Each path below is one point turned by a fixed rotation once a step. After each direction that follows a path, write how fast that rotation turns it, in deg/step (0 if it stays still).
Each turn is a multiple of 5 degrees from 10 to 175, or 0.
Each row of a path follows its step; steps can be skipped.
path 1
step 7: -13,4,-9,12,-3,-8,30,-1,-1,-24,-11,-10,-28,-14,18,26,-36,-24,-32,-2,11,22,-9,-25,17,15,32,-33,-2,-28,31,17,-27,1,-22,3,10,-12,42,34,11,33,0,-2,-8,-13,-11,-15,21,-6,11,2,17,8,6,16,-3,9,-5,-7,12,14
step 9: -24,-37,-2,17,-5,1,-20,7,-10,10,6,-10,39,2,-12,-9,28,2,10,1,36,-18,11,-19,-2,-16,-4,18,-9,-26,-16,-30,31,8,35,-10,6,9,-42,-7,-2,-13,-7,-20,-4,-2,32,42,3,-13,4,17,0,17,-11,-11,-1,6,13,9,21,31
step 14: 14,0,11,-4,38,10,-22,10,-5,24,2,-31,-23,8,-11,-36,-13,-14,-6,4,4,24,-23,-13,41,28,22,7,-8,27,3,20,-11,-4,-24,31,6,9,-18,-12,0,20,21,-8,2,5,-11,10,28,4,-19,-28,-1,37,30,-30,-2,-9,-6,-16,3,11
step 19: -14,-16,-5,7,22,-30,-22,-8,9,-10,20,-4,8,-19,-3,-1,-4,-7,4,-4,16,-27,17,-17,-15,-4,13,-18,7,-28,2,2,-52,30,15,-17,31,21,39,6,-26,-14,-22,-8,-19,1,-7,-19,-16,-19,-28,2,-9,18,16,12,24,-4,26,6,-37,6
step 22: -15,-8,-21,-20,-8,-23,-11,23,18,-1,-11,-19,5,-4,-10,0,-16,8,-16,-9,-5,1,-4,-14,31,5,-9,0,5,-27,31,-8,-34,26,-3,-12,-40,-26,9,-5,-5,-5,3,-22,34,-21,-2,6,2,-33,10,-2,-22,8,28,-49,17,-21,6,-28,9,25
step 28: -25,-15,4,11,-8,-5,9,5,8,12,2,-3,51,4,4,57,7,30,-12,-20,-14,15,5,6,2,-17,-9,14,-9,-6,2,-6,31,21,39,4,8,9,-8,21,11,14,-7,6,33,-25,-4,-16,7,31,37,-10,-13,-19,-17,7,-9,-1,15,8,5,-33
step 34: -4,5,-16,-3,-1,-26,-31,-5,21,22,30,1,-2,-27,10,-28,7,40,3,-29,17,16,-7,-18,-18,-4,20,-5,29,2,-8,-26,3,8,22,33,-24,11,21,24,-27,17,34,-12,-16,5,-9,5,10,17,-15,-24,-3,3,17,-26,6,-4,-2,13,-1,34
step 35: -1,-9,6,20,14,-29,29,-7,18,-1,24,10,5,37,-19,18,12,-35,15,-11,8,7,-38,-11,30,-49,6,-6,-14,19,12,4,-24,22,24,-21,25,-13,5,-16,4,-16,-20,34,5,-4,1,5,-23,0,-12,5,-32,-17,10,8,-4,-10,17,-3,-2,15
Directions:
-2,-11,-6,0,1,-2,-6,-2,-6,3,-1,-6,-2,-3,-6,2,-5,-2,-1,10,-1,1,0,9,4,1,-2,2,-4,0,-3,2,-4,-3,-4,-1,-3,2,-1,3,4,-2,-4,-2,-5,-10,5,1,-1,-2,-8,-11,3,-6,7,5,9,6,2,10,10,0 -> 10
-2,2,8,4,-5,6,-5,0,1,6,-4,0,-1,6,6,1,0,-7,6,4,9,-3,6,8,7,-6,-3,1,1,1,-5,-2,3,4,-1,4,3,5,-7,2,12,-3,-6,-2,5,-6,0,0,0,8,4,-1,0,-1,-6,-1,-9,-10,8,2,1,1 -> 95
0,4,-6,-6,-3,9,3,11,2,2,1,6,-7,-2,-5,5,1,-3,-6,0,-2,-2,4,4,-3,1,0,-5,-1,-2,-4,0,-4,7,-7,-2,-6,-2,1,4,2,2,12,-7,8,-2,1,-7,0,-8,11,2,-5,-9,-4,6,0,-2,0,1,7,-1 -> 70
-2,-3,-3,-1,4,2,3,-2,3,3,-7,6,-4,-6,6,-1,-1,-6,-6,1,-6,0,3,-6,10,-2,10,1,2,1,4,9,5,2,3,9,-4,-3,-9,-3,3,0,-3,3,5,-7,4,-6,-6,0,5,-3,1,5,7,8,4,1,-1,-10,-5,-6 -> 100
4,4,3,-5,9,4,-2,1,5,-3,-2,-2,6,-4,1,5,7,3,3,4,-4,2,-7,4,-3,4,2,-14,-3,-4,6,-4,2,1,4,-3,2,3,-12,11,5,5,-3,0,6,3,1,-1,-3,-2,-4,2,11,-3,8,-4,-3,3,4,-3,2,6 -> 135
-5,1,-4,-3,-12,1,9,-2,0,-5,2,0,5,-3,0,5,-9,1,8,-4,3,4,-9,6,5,-2,-12,6,-6,0,2,-2,1,3,-6,9,4,-2,-4,7,-4,3,-2,-3,-3,-1,-1,-1,0,-1,0,4,2,0,5,9,-8,2,-5,-6,-2,-4 -> 140
